Each row has a name. After each piece below comes the name of the row it's from, unless a question asks for something else. Each question is about the rows just above it. Places in a row count from 0.

Columns, left to right: M C V N Z Y
kipiz: [  5 -13  -3 -26   9  -3]
vili: [ 4  0 -4  2  7 -7]
ritot: [  4 -24  -6 -24  11  -4]
Tori: [ -2 -10  -6  11   4  -1]
zeral: [ -4 -16  -4 -24   1   1]
sed: [ -6 -14  -3 -54   3  -4]
gim: [ 5 18  0 38 -4 -1]
vataz: [  5 -18  -6 -20  11  -6]
teb: [-11  32   4  24 -21   5]
Is [-24  -6 -24  11  -4] printed in one of the named rows, side by side and in this order? : yes
tags:
[3] -> J_11
[1] -> J_60
[2] -> J_741
[-16] -> J_997
[-17] -> J_406
Look up the entry of zeral at place 4 in the table: : J_60

Columns, left to right: G J E T W A
bemi: [ 15   9  24  34 -10 -11]
loto: [ 15   0  24  34 -10 -11]
Vebez: [-15   0  45 -27 -16 -14]
What comes right after [-15] in the named rows? : [0]
key -> tag
[9] -> J_490
[0] -> J_164
[46] -> J_927
[45] -> J_967
[-1] -> J_335
Join Vebez by its entry at place 1: : J_164
Among the named rows, does one hold [15  8 24 34] next to each other, in this order? : no
q: [ 15   0  24  34 -10 -11] : loto
[24 24] is in which column, read top down? : E

Columns, left to right: R D X U P
nupot: [33 -5 -2  3 17]
zosek: [ 40   4   2   8 -26]
Dufe: [ 27 -11   4 -19  -8]
Fub: [ 28   2  17 -23  22]
maz: [ 22 -10  12 -29   9]
Taz: [ 21 -23 -10 -18   6]
Gat: [ 37   5  13  -4 -13]
[ 21 -23 -10] begins in row and place : Taz, 0
Which column holds [  6 -13] top down? : P

Columns, left to right: Zib Feza pere vares Kuleg pubuz mepap tal Sos mafam
tapo: [ 41  15 -10  30  -5  -6   7  10   6 -12]
zaret: [12  2  1  2  4  1  7 -2  3  2]
Sukov: [ 8 10  1  2  4  1  7 10  6  4]
litiv: [-16   9  -2  -2   2   6   7  10  -6 -12]
tags:
[4] -> J_627
[2] -> J_948
[3] -> J_430
[-6] -> J_362
[6] -> J_62
The tag of zaret, keyed by place 8: : J_430
Right after [-10] comes : [30]
q: [ 41  15 -10  30  -5  -6   7  10   6 -12] : tapo
Which column holds this, read top down? [10  9] : Feza
[ -6   7  10   6 -12] begins in row and place : tapo, 5

Columns, left to right: L K F S B
tapop: [-23 -27 -24  -9 -37]
ziru: [-26 -24  25  24   0]
lala: [-21  29  -1 -14 -45]
Row and place where [-27 -24] starts: : tapop, 1
Does one of the named rows hold [24  0] side by side, in this order? : yes

Columns, left to right: Roz Kubem godif gog foto puv mufu ruba fav
lav: [ -6  11   8  -6  21  -9 -41  -6 -27]
pame: [-27 -22  12 -10 -29  21 -28 -10   5]
bak: [ -3 -14  -2   1 -23  12  22   2  21]
Rof: [ -3 -13  -3   1 -23  12  22   2  20]
nolom: [ 14  17  -4   4  26 -16   0   3 -14]
[-23 -23  26] is in which column, read top down? : foto
Which column holds this, read top down? [-27   5  21  20] : fav
Among the named rows, does one hold [11  8 -7] next to each other, in this order? : no
Is [-23  12  22   2] printed in one of the named rows, side by side and in this order? : yes

Columns, left to right: Nosuf lepo tir miko Safak
Zar: [ -5  -6  17 -30  18]
gibi: [-38   2  19  21 -22]
zabu: [  4   5  32 -28 -18]
gif: [-32  37 -28  26  40]
todop: [-39 -24  36  30  31]
Fak: [ 35   4 -20  -2  16]
Ronup: [ 33  -5  20  -4 -32]
moze: [-43 -15  -3  29 -12]
niza: [-30  -3  12  15  12]
fogib: [-30  12  -3  15  20]
nisi: [-42  -8  18   6  -3]
[ 35  33 -43 -30 -30 -42] is in which column, read top down? : Nosuf
The entry that follows [-20]: : [-2]
Right after [21] comes : [-22]
Where does [-30  12  -3  15] start? Give its row and place. : fogib, 0

Columns, left to right: pitav zin Gisi kenas fedis
godok: [-18 -43  10 -29  -4]
Dovir: [-39 -16 -26  19  15]
vike: [-36 -15 -26  20  14]
zibev: [-31  11  12 -37  17]
mipig: [-23 -44  -2 -22 -10]
Suku: [-49  17  16   3  -1]
Nek: [-51  17  16   6   0]
simi: [-20 -22  15 -40  15]
tasa: [-46  -3  -3  23  15]
vun: [-24 -37 -30 -16 -16]
Sufol: [-31   8  12 -38  17]
Ladez: [-47   3   3  21  11]
What comes right after [-38] in the named rows? : [17]
Table of tags by key:
[3] -> J_826
[-29] -> J_888
[-16] -> J_192
[22] -> J_777
[6] -> J_114
[21] -> J_5
[19] -> J_618
[2] -> J_655
The tag of Ladez, keyed by place 3: : J_5
Right after [-18] comes : [-43]
q: [-18 -43  10 -29  -4] : godok

Columns, left to right: vaf Rusiv bes vid zim nifup fon soboz
gaba: [ -7   6  26 -22  25   0  25  -6]
laf: [-13   0   9 -12   7 -22  -7  -2]
vin: [-23   6   2 -18  49 -11 -10  34]
gefit: [  7   9 -15   3  11   4  -1   3]
siv: [-13  14 -51   3 -35   2  22  23]
rivel: [ 2 -1 -1  4 14 14  4  0]
Somi: [-4  9 26  7 -6 -2 -1 27]
tepo: [  5   0  -8 -14  -3 -15   3  -2]
ligo: [ 18   9 -14   7   7  -6  -2   4]
liru: [ 13   3   6   5  16   4 -11  -9]
lop: [ -4 -22  12  -5  18  -8  -7   9]
bodip: [-11  -2   1 -14 -15  -6  10  -2]
q: [-23   6   2 -18  49 -11 -10  34] : vin
Row and place where [-14   7] starts: : ligo, 2
What comes right after [11] in the named rows? : [4]
Table of tags by key:
[0] -> J_126
[6] -> J_199
[-1] -> J_48
[7] -> J_224
[-12] -> J_26
[-11] -> J_320
The tag of gefit, keyed by place 0: : J_224
Right after [-18] comes : [49]

Columns, left to right: muta Melur Rurin Miv gevas
bubu: [-35  -8   7  21  14]
pemu: [-40 -13  18  -1   1]
selu: [ 11  18   7  21 -14]
vuso: [  8   8  16   7 -20]
Romug: [-2 -1 25  1 -9]
gusa: [-32  -5   4 -15 -13]
bap: [-39 -14  15   7  14]
gos: [-53 -11  -4  -1   0]
gavi: [ -6 -11 -20  24   2]
lepef: [-18   5  -5  34  -7]
ses: [-41 -23  -9  -1   6]
key -> tag
[-2] -> J_578
[1] -> J_325
[6] -> J_494
[2] -> J_297
[0] -> J_775
[-1] -> J_812
[7] -> J_373
Join Romug by its entry at place 3: : J_325
The entry that follows [-41]: : [-23]
Which column holds [ 4 15] top down? : Rurin

